Each row has a name. Each question is about the rows just above it.

Q937: [ 77 140 163 116 103 135 167 112 108 129 115 111]
Q741: [142 140 163 116 103 135 164 126  94 107  80 130]
Q105: [141 110 172 118  76 144 140 136  95 143  72 139]
Q350: [ 74 146 201 122  86 111 140 112 108 129  64 139]
Q692: [ 77 140 163 116 103 135 167 134 111 148  73 107]
Right after [141] comes => [110]
Right after [73] comes => [107]

Q350: [162 101 156 216 147 104  95 193]
Q428: [177 123 166  93  87 119  75 181]
Q698: [ 94  88 110 174 146 115 124  89]
What comes right after [94] in the named rows? => [88]
The entry that follows [88]: => [110]
The entry that follows [75]: => [181]
Right after [177] comes => [123]
Right after [174] comes => [146]
Right after [123] comes => [166]
The entry that follows [147]: => [104]

Q741: [110 145 186  13 134 208 142  98 142 172 171  88 128 153  93  90 178 148
 134  59 128  98 158 116  51 160 163 166  74  61 131 138 140 167 118 126
  52  56 132 146 122 199  96]
Q232: [142 135 183  46 139 212 141 118 134 178 153 100 120 157 102  88 175 142
 122  55 133 125 164 116  71 147 160 170  69  54 113 142 134 151 128 122
  41  69  96 152  98 191 103]
Q661: [104 139 180  99 146 222 155  93 100 161 193 128 104 152  87 115 179 152
 115  81 100 156 140 130  59 164 181 166  89  76 129 165 140 188 134 146
  59  73 115 138 126 191 111]
Q692: [111 141 187  76 133 210 146  98 136 168 172 110 117 149  92  95 175 163
 134  65 114 113 164 113  62 159 162 172  75  61 126 174 126 181 120 114
  56  55 107 149 113 195  98]
Q698: [101 131 172  49 135 203 151 122 135 189 153 101 120 160 105  96 170 166
 133  61 146  87 157 120  57 140 158 165  78  46 144 164 143 173 126 122
  50  55 113 139  97 184  98]
Q937: [ 97 145 173  94 145 203 147 103 131 172 165  90 120 158  94  97 177 159
 130  64 122 137 154 116  47 162 165 164  77  60 133 173 137 152 121 137
  58  57 117 136 109 193  80]
Q350: [121 151 151  60 140 191 155  95 151 205 162  75 121 169  94 101 198 164
 142  52 122 148 154 118  79 146 178 172  72  62 145 176 132 131 125  74
  79  62  93 130  79 209 103]
Q838: [ 96 147 168  46 146 226 135 129 160 166 161 124 116 141 105  49 177 174
 152  71 121 129 167 116  68 166 157 178  66  63 119 152 135 149 130 123
  56  43 114 146 105 205  82]
Q428: [ 94 142 178  38 137 223 143 100 147 174 168 100 126 156  87 100 183 165
 137  54 136 105 147 120  51 168 167 174  70  66 135 156 146 122 119 133
  56  49 119 143 120 198  86]
Q738: [158 116 190  32 126 202 108 137 138 163 169  86 117 152  93  87 172 174
 116  72 122  90 162 109  57 152 169 157  69  45 141 102 151 144 132 159
  53  85 155 132 125 201  89]
Q500: [104 139 180  99 146 222 155  93 100 161 193 128 104 152  87 115 179 152
 115  81 100 156 140 130  59 164 181 166  89  76 129 165 140 188 134 146
  62  68  89 139 113 170  81]
Q105: [121 135 165  15 126 222 146 104 112 167 176 110 116 142  80 101 182 152
 119  59 143 136 172 128  80 157 154 186  90  66 110 158 102 168 137  91
  84  66 135 152  84 166  75]
Whose row is [104 139 180  99 146 222 155  93 100 161 193 128 104 152  87 115 179 152
 115  81 100 156 140 130  59 164 181 166  89  76 129 165 140 188 134 146
  59  73 115 138 126 191 111]? => Q661
Which row holds [ 94 142 178  38 137 223 143 100 147 174 168 100 126 156  87 100 183 165
 137  54 136 105 147 120  51 168 167 174  70  66 135 156 146 122 119 133
  56  49 119 143 120 198  86]? => Q428

Q500: [177 131 115 112  60 165 121  48 169 155 155 140 141 143 164 140 123  93
  96 138 141  96 146 142 145 148 121 129 147 168 136 113  79 141]
Q741: [198 164 119 130  61 137 148 100 200 131  88 181 147 151 153 130 110 116
  81  90 136  95 130 122 151 121 123 113 165 139 140 128  70 125]
Q661: [162 148 117  79  68 171 113  62 149 153 159 125 130 123 162 139 131  89
 108  89 140 110 150 148 141 173 119 137 136 178 133 109  93 139]
Q428: [118 130 137 169 182  61 149 220 139  95  56 170 133 157  87 109 115 187
 133 130 115  99  95  93 115  62 130 108 138  33 125 160 138  98]
The row with [162 148 117  79  68 171 113  62 149 153 159 125 130 123 162 139 131  89
 108  89 140 110 150 148 141 173 119 137 136 178 133 109  93 139] is => Q661
Where do [118 130 137 169 182  61 149 220 139  95  56 170 133 157  87 109 115 187
 133 130 115  99  95  93 115  62 130 108 138  33 125 160 138  98] appear? => Q428
The entry that follows [100]: => [200]

Q105: [170 160 146 151  86 113 136 176 116 108  63 161 112 127 154 109 118 150
  76 143]
Q692: [170 160 146 151  86 113 136 176 116 172  63 161 112 148  75 127 173  56
  54 135]
Q661: [170 160 146 151  86 113 136 176 116 108  63 161 112 127 154 109 145 150
  76 143]
What comes right after [173] in the named rows? => [56]
Whose row is [170 160 146 151  86 113 136 176 116 172  63 161 112 148  75 127 173  56
  54 135]? => Q692
The entry that follows [145]: => [150]

Q350: [169 213  74  33 221 149 166 172]
Q232: [169 213  74  37 221 149 172 167]
Q838: [169 213  74  33 221 149 172 167]
Whose row is [169 213  74  37 221 149 172 167]? => Q232
Where do [169 213  74  33 221 149 166 172] appear? => Q350

